In the rows, 128 means zero.
Each path below is one point turned by a fixed rotation once a step. After each direction that follows a path, write how fast that rotation turns it, in degrees each step (0 if it stays still).
Each turn is a multiple of 5 degrees from 10 to 175, or 0.
Each row of a path follows its step; steps can be skipped.
Rotation 1:
step 0: [140 138 121 130 131 137 135 128 125 139 121 128 123 120 132 119 129 145
 126 132 138 114 141 124 111 129 132]
step 1: [122 121 122 119 128 152 137 121 124 135 118 131 119 121 121 133 121 131
 135 125 134 139 130 127 137 114 141]
step 2: [131 129 115 138 131 126 139 120 118 125 140 135 131 126 113 119 132 111
 127 139 133 135 123 112 135 125 134]
step 3: [137 116 123 122 136 128 111 130 125 129 140 141 127 122 123 119 129 131
 116 123 117 135 127 126 141 127 110]
step 4: [145 123 135 124 123 122 119 139 136 120 125 129 129 135 141 128 120 131
 118 126 132 128 118 103 123 126 131]
step 5: [127 116 152 132 126 137 127 141 130 137 123 132 134 128 143 126 129 113
 124 131 120 127 136 136 126 123 138]
step 6: [131 132 133 133 132 141 150 125 143 130 135 116 139 127 131 120 128 123
 120 125 140 118 125 135 129 138 121]
step 7: [118 125 116 128 124 141 127 132 126 113 123 120 127 114 136 126 128 135
 133 130 127 120 129 135 151 139 129]
step 8: [115 125 117 120 135 117 137 127 132 117 139 134 132 132 135 149 141 127
 136 136 132 126 117 121 134 126 130]
step 9: [127 136 125 126 143 118 118 129 129 125 127 124 135 139 126 136 124 118
 129 138 102 126 139 131 132 123 118]
Directions:
[125 134 132 135 128 129 123 128 129 127 127 130 127 131 133 130 129 127
 122 122 128 131 129 124 126 127 125]  60
[127 128 137 131 126 131 130 126 129 129 125 128 129 127 125 128 124 131
 130 134 133 125 133 127 128 124 124]  70
[128 125 129 125 132 127 123 125 123 123 133 123 128 128 123 132 126 127
 124 133 127 133 130 124 126 127 127]  55
[128 130 128 123 136 130 128 130 133 130 123 129 126 131 132 128 126 126
 129 132 127 130 130 128 123 124 133]  85
Rotation 2:
step 0: [128 125 128 116 124 120 118 136 126 119 121 133 138 118 135 120 117 132
 135 132 124 121 134 120 112 110 114]
step 1: [124 136 143 124 120 131 123 122 139 142 115 121 146 116 116 125 136 121
 131 119 128 119 130 124 122 121 129]
step 2: [120 137 126 130 134 133 140 124 128 129 119 135 132 133 135 115 136 131
 138 117 123 106 129 133 144 126 135]
step 3: [133 120 136 149 131 120 130 121 127 135 118 143 133 134 126 132 118 137
 121 135 124 124 121 130 149 127 125]
step 4: [124 121 134 128 119 132 146 132 129 137 133 131 130 138 125 138 132 138
 127 133 134 150 134 145 135 137 133]
step 5: [129 128 115 127 132 117 135 127 133 118 136 138 107 132 122 128 122 123
 143 128 142 141 119 134 123 133 133]
step 6: [134 123 121 123 119 141 116 123 127 116 130 136 122 133 125 138 117 112
 119 124 129 139 129 113 120 140 120]
step 7: [134 133 127 118 127 127 116 132 120 126 142 120 130 132 124 119 143 117
 128 139 135 126 151 118 125 127 125]
step 8: [130 130 126 129 128 131 120 139 131 124 119 102 122 116 126 111 130 118
 133 137 118 121 119 125 135 124 124]
step 9: [127 132 135 126 124 134 113 147 125 126 127 127 141 123 135 134 133 141
 124 125 120 108 115 135 127 135 125]
Directions:
[131 131 127 130 130 128 123 131 130 125 128 125 124 126 130 126 131 125
 125 131 123 129 132 130 121 133 124]  40
[125 128 127 132 130 125 135 133 124 122 128 130 127 125 129 122 131 122
 128 126 126 131 125 126 129 126 132]  125
[133 128 122 128 128 127 125 128 134 124 127 129 128 133 132 125 124 129
 129 127 122 129 122 128 131 123 126]  125
[126 134 124 128 125 131 125 125 126 130 128 128 127 124 127 128 130 127
 133 124 130 128 120 134 126 131 129]  100
Rotation 3:
step 0: [126 117 135 131 112 112 123 124 132 132 127 148 142 126 133 134 131 121
 127 139 132 126 128 112 122 133 121]
step 1: [126 122 123 135 127 117 118 124 128 129 114 136 125 117 125 122 132 135
 114 127 124 112 112 142 127 142 125]
step 2: [139 122 122 150 132 131 121 109 129 127 130 129 129 135 122 116 123 131
 116 132 130 127 141 135 120 122 117]
step 3: [137 135 126 137 117 107 112 135 121 138 130 138 123 136 128 130 121 117
 132 128 138 119 140 125 133 125 122]
step 4: [123 123 123 129 121 121 120 139 132 127 147 149 130 118 118 123 136 131
 133 122 126 122 124 144 120 137 120]
step 5: [136 107 141 138 128 134 116 125 126 135 132 143 141 132 135 122 123 144
 118 129 121 127 129 128 128 128 129]
step 6: [136 113 126 134 128 114 116 129 118 130 118 126 119 123 113 138 108 127
 123 129 122 124 128 133 137 124 120]
step 7: [137 116 136 131 117 119 128 123 142 118 142 129 117 123 114 118 126 119
 128 124 138 117 132 131 118 122 122]
step 8: [127 122 134 127 120 123 113 119 133 137 130 147 132 132 136 118 128 132
 133 115 140 121 121 134 142 116 132]
step 9: [130 111 115 140 130 117 130 125 125 136 129 140 128 123 121 122 128 132
 137 126 118 144 116 131 139 127 112]
Directions:
[134 125 129 130 133 126 125 125 123 123 125 122 124 131 125 129 128 126
 128 127 132 129 132 131 124 129 132]  85
[126 129 119 128 128 129 127 129 125 129 125 129 126 125 123 135 130 129
 129 125 126 124 125 134 131 125 130]  145
[134 131 128 126 129 129 128 133 131 127 129 127 124 124 124 123 132 125
 126 125 124 125 122 127 125 132 127]  125
[127 131 130 134 126 132 131 130 128 130 125 121 125 126 125 126 120 130
 126 132 129 124 128 129 127 125 125]  85
Rotation 4:
step 0: [139 130 130 132 133 123 125 136 124 113 135 134 114 126 128 121 126 129
 132 137 129 114 130 115 131 145 125]
step 1: [120 138 121 132 126 119 124 116 125 121 120 132 130 132 126 122 138 124
 108 130 112 134 126 132 132 136 131]
step 2: [124 128 123 122 124 117 134 121 131 127 142 117 124 114 133 141 131 134
 140 139 117 123 138 130 130 133 123]
step 3: [126 149 125 135 134 124 115 131 130 136 117 128 117 127 119 130 122 123
 133 140 127 134 135 131 128 120 137]
step 4: [129 117 136 132 134 129 127 127 122 127 140 122 114 112 132 132 136 116
 122 131 128 125 118 126 131 128 146]
step 5: [127 134 132 130 127 144 116 128 137 109 124 132 131 129 140 134 120 123
 120 140 125 129 138 128 134 136 128]
step 6: [126 135 131 130 120 123 148 131 131 122 128 124 121 123 119 127 129 119
 126 124 112 132 126 115 143 126 128]
step 7: [131 143 118 125 130 137 132 113 131 135 137 133 131 119 127 133 124 137
 125 143 130 134 127 118 120 134 133]
step 8: [126 135 126 135 115 119 130 126 112 127 127 133 114 133 135 135 132 112
 135 133 138 122 138 122 128 125 133]
step 9: [128 132 147 116 125 136 123 116 120 125 121 113 121 131 125 123 130 129
 122 142 121 127 121 128 124 134 134]
Directions:
[123 130 132 125 128 129 125 128 126 131 126 126 123 125 131 127 130 126
 134 126 131 131 131 129 120 125 131]  70
